Each path is a new rotation, seen through one point. The rows after it are directions, each followed by how far the rotation turns it, in degrees each step (0 if it stays put).
Each turn is a multiple of 5 degrees from 10 to 175, or 0.
Each row of a path follows its step; steps can be skipped.
path 1
step 0: [-14  42 -12  21  12  -9 -25   8  -6   3  16   1 -23 -14 -22   5  19   9
  12   9   7 -25  29 -12 -34 -15  18  16  25  -9  -4 -23 -23   0   8  -3
  12 -25   4 -29  -2  -1 -34  21  10 -34]
step 1: [ 15 -19  -9  11  12  19 -14   7  54   3  -5   5  22 -23 -20  17  -2  -3
  12 -13 -29 -14  10   5  12 -28 -14  -4   7   9  20  -8 -51  18  35   5
  -5  12  -8  -7  -7  -9  -6  16 -28 -22]
step 2: [ 19   1 -11   9  11  -9 -11  11  39 -39   7   0  40   5  11   6 -19  -9
   7  34  -1  -4 -15  -6  -1 -26  -6  26  15  -2   3  26  -7 -28 -11 -55
 -10 -15 -27  15   1   5  -6 -16   5   5]
step 3: [ 10  15  25  10  -7  49  -7   0  15 -12  -1  -8  12   6 -27  -8  -2 -11
   8   7  19 -19  33 -18 -38  -8   4  15 -21 -13  24 -10  22 -24 -26   4
 -21 -35   3 -15 -29   5 -16  16   9  17]
step 4: [-13  -8   8 -16  17  -4 -16 -11  30  -4  -4  -2  -1 -43 -33 -16   8  29
  -4 -28   0  11 -13 -49 -24 -19 -35   0  17  18 -18 -26  13   3   0   0
  -8  -1   5  -9 -21   8 -29  12 -10 -17]
step 5: [ 11  -2 -17  -8  38  -3  13   0  16   1  -4 -12  -2  -5  11   6 -31  -4
 -38  -1  15   1  13  -4 -35 -16 -21 -11  31  28  38   2 -41  11  19 -25
  -3   2 -11  23   5  -3 -23  10  32   0]
step 6: [ -6   0 -13  10  14  -6   5  14  13  15 -14  16  31   9 -22  30  -7  -8
   2  -6  -9 -38  12  23 -14  -9   6  45  23   8  -5 -12 -10 -34 -43  14
 -14 -25 -16  13  17 -14  -9  27  19  -3]
step 7: [ 58  22   4  26   0   4   9 -13   1  -4   7 -11  33 -19 -32   3  33  -3
  14  -1  -6  -2  -5   8 -17 -12 -20   0  12  35   4 -31   8  15 -21 -11
 -17 -14 -19 -28 -14   0   9   1 -33  -6]
step 8: [-20  40  -1   6 -14  -4 -17 -22  31 -20   9  22 -16 -16  28 -10   4  -7
  -9  45  -1   0  30 -26 -25 -22 -23   4  22  31   3  -9 -21  -7   1  -2
 -16  13 -21 -14  -8  22 -14 -10  -9 -13]
step 9: [ 17   5  -8 -17  19   1 -40   1  16  19   0  10   1  -3 -42 -18 -33   2
  26   3  10 -19  30 -11 -19 -26   4  18  -7 -22  11  17 -48   9  -5   6
  -9  11 -16 -20   8  -9 -20   5  25  -3]
[ -2  -2   0   3  -2  -6   6 -13  11   2   3   6  -1   5  -4  -1   6  -3
  -5   1  -4   6  -3  -7   6   2   3   3  -5   9   8  -4  -5   1   7  -4
   3   7   0   9  -3   0  -6 -10   0  -1] : 110
[ -7   7  -9  -4   0  -6   1  -6   1   0   1   1  -8   9   2  -4  -9   2
  -7   2  -8  -6   7   6  -1   0   4  -3  -4  -6   2 -11   0  -4  -2 -13
  -6  -7   2  -2  -3   2   1   3  -2   6] : 125
[11 -3  2 -4  3 10  0 -4  0 10 -1 -7  6  2  0 -5  2 -5  2 -3  1  1 14  8
 -5  7 -4 -8 -4 -2 12  2 -4  8  3 -1  0  1  2  3 -5 -1  3 -2 -3  5] : 175
[  0  -6   2   7  -1   8   1   3   0   2  -4  -6   8   3  -4   0  -6 -11
  -3   1  -6  -1  -8   7   1   3   0  15   2  -2  -1  -6   2  -4   4  -9
   3   1  -6   2  11  -2   9  -2  -2   5] : 85
[ -1   4   8  -9  -6   4  -8  -4   5  -8  -1  -5   4  -3   1  -5  -4 -10
   9   4  -3  -9   0  -6   7  -2   4  -8 -10   5  -7   2  -4  -2   1  -5
  -2   1  -4  -4  -2  -6   3  -4   6  -1] : 55
[  3   0  -4   7  -4   4  -9   4   9  -4   5   4  -2   2   2  -1   1   3
  11   5  -2   4   1  -2   3  -2   5   3  -1 -18   5   5  -2   1  10  -3
   7   0   4  -6   1   2  -2  -2  -7  -4] : 40
[  2  -1  -5   1  -2   0   1   1   5  -4   6  -1   9   2   5   3   5   3
   0  -6  -2  -9   0   8   3   7  11  -4   5   8  -1   0  -1   5   3  -4
   2  -4   4   6   7  -7  -2  13   1 -12] : 70
[  2   7   2  -4   7   6   3   2  -3  -5  -6   4 -10   2  -8  -1  -3   5
   7  -1  -9  -4   6  -1   5   8   0  11  -7   8   1   7   0   1   0   4
  10  -6  -3   4   2   4  -4   5  -3   2] : 125
path 2
step 0: [-24 -20 -20 -12  35   0  19   9  39  10 -21   3  -9 -19 -14  -2  46   2
   2  13  22  -7  18  15 -21   0  35   3 -17  28 -15  15   5   7 -15   7
  13  12 -10  14  28   5  -1  13 -17 -25]
step 1: [  6  17 -35 -12   8  22   8 -14 -21   4 -11 -20  -4  14   8   8  20 -34
  28   3  11  15   4  12 -19 -21  -9  46  24 -10  16   7  -3  41  10  -8
 -30  -4  -4  19  -3  29 -18  -1 -10 -23]
step 2: [ 10 -16  12 -11   1  10  19  -3   1  14  22  -7 -49 -41  -5  -9  23  17
 -16 -10  40   0  32  12  27 -19   3   6  10  15   6 -10 -15  30 -10 -13
  12 -11 -31  17  18  10  13   8  14  -7]
step 3: [ -2  16 -21  11   2   0  20 -17  -4  15 -11   6 -19   0  -3   4  43 -30
   3  -6   1   1   2  21 -37 -10   4  31 -23  -5  18  41  12   8 -22 -19
   4  22  -6  15   1 -41  14   3  31   1]
step 4: [  4  14 -15 -11  19  16  -1  -8   3  24 -20 -25 -18   0 -29  -9 -12  -6
   3  52  15   5  23  -2 -26  -6  13   6  30  14  -6 -11 -29   4  -4 -31
  -3   1 -23  29  30  19  28   9  -7   3]
step 5: [-12 -23 -28 -38  -3  21  37  -3   8  -4  38 -18 -20  -7  13   2  41   0
  -3  -9  -3  19  12 -12 -28   2   5  20 -18 -12  -1  21 -17  33   0 -10
   5 -20  21  18  16  -7  -3  20 -17   3]
step 6: [  6   1   7  16  11  16 -20   0 -12  25  -4 -10 -25 -23   8 -26   8   7
   6   9   9  -8  29  25 -48 -11 -18  12  -7 -14  32 -20   4  27 -13 -12
 -25  13   0  29   9  23 -15  10  41   4]
step 7: [ 19  31  11   5 -23  17  11 -18  -4  -8  27 -20 -29  -1  17   4  24 -15
 -35  -3   9  -7  13   7  -4  -4  -5   8  15  -6 -22  25 -21 -14 -19 -26
   1  15 -10  40  15  -3  36  30 -13  15]
step 8: [ -8 -30 -36  -5  21   3  25  -8  27  34  -7 -26 -25  -9   4 -15  15   6
  -3  12 -14 -12  13  20 -50  -1   0   1 -16  13 -20   5  -9 -31 -10 -36
 -14  -5   9 -13   0   0   3  -1  25  15]
step 9: [ -9  14   6 -29  -2  10 -11 -29 -18  -2  28 -13  12  21   2  -4   8  -9
  17  15  -7  12 -14  16 -27   7 -26  18   7  13  20 -14 -32  13 -34 -23
 -25 -22  20  36  18  25  16  18  -6  15]
[  8 -11   1   8   4   3   4   9   6   2  -4   6   3  -2  -1 -11  -6   1
   0   3   6  -3   8  -3   3   1   2   0  -5   7   9  -8  -5  -7   0  -2
  -3   1  -2  -3   9   9   5   2   3  -2] : 170
[ -2   4 -10   6   2  -4  -3  -3  -4   3  -1   0  -1   5   2  -4   0  -2
   4   1 -13  10   8  -5  -4  -7  -6  -2   2   6   7  -1   5   0   1  -6
  -4  11  -2  -8  -4   4 -10  -2   6  -2] : 145
[  3  -8   0   7 -12  -3   0   0  -5 -14   2   1  -9   2  -3  -3  -1   6
   4  -7  -2  -1   0   1  -2   1   1   2   1  -8  -5  -3  -4   3  -4   8
  -3   5 -11   5  -5   2   2   1  12  -7] : 85
[-2  1  0  1 -7  1 -6 -1  2  1 -8  2  5  6 -3  3  1 -2  6 -3  5 -3  2 16
 -9  8 -7 -7 -8  6  8  2 -7  7  0  6  3 10  4  2  1  0  0 -5 -1  1] : 130
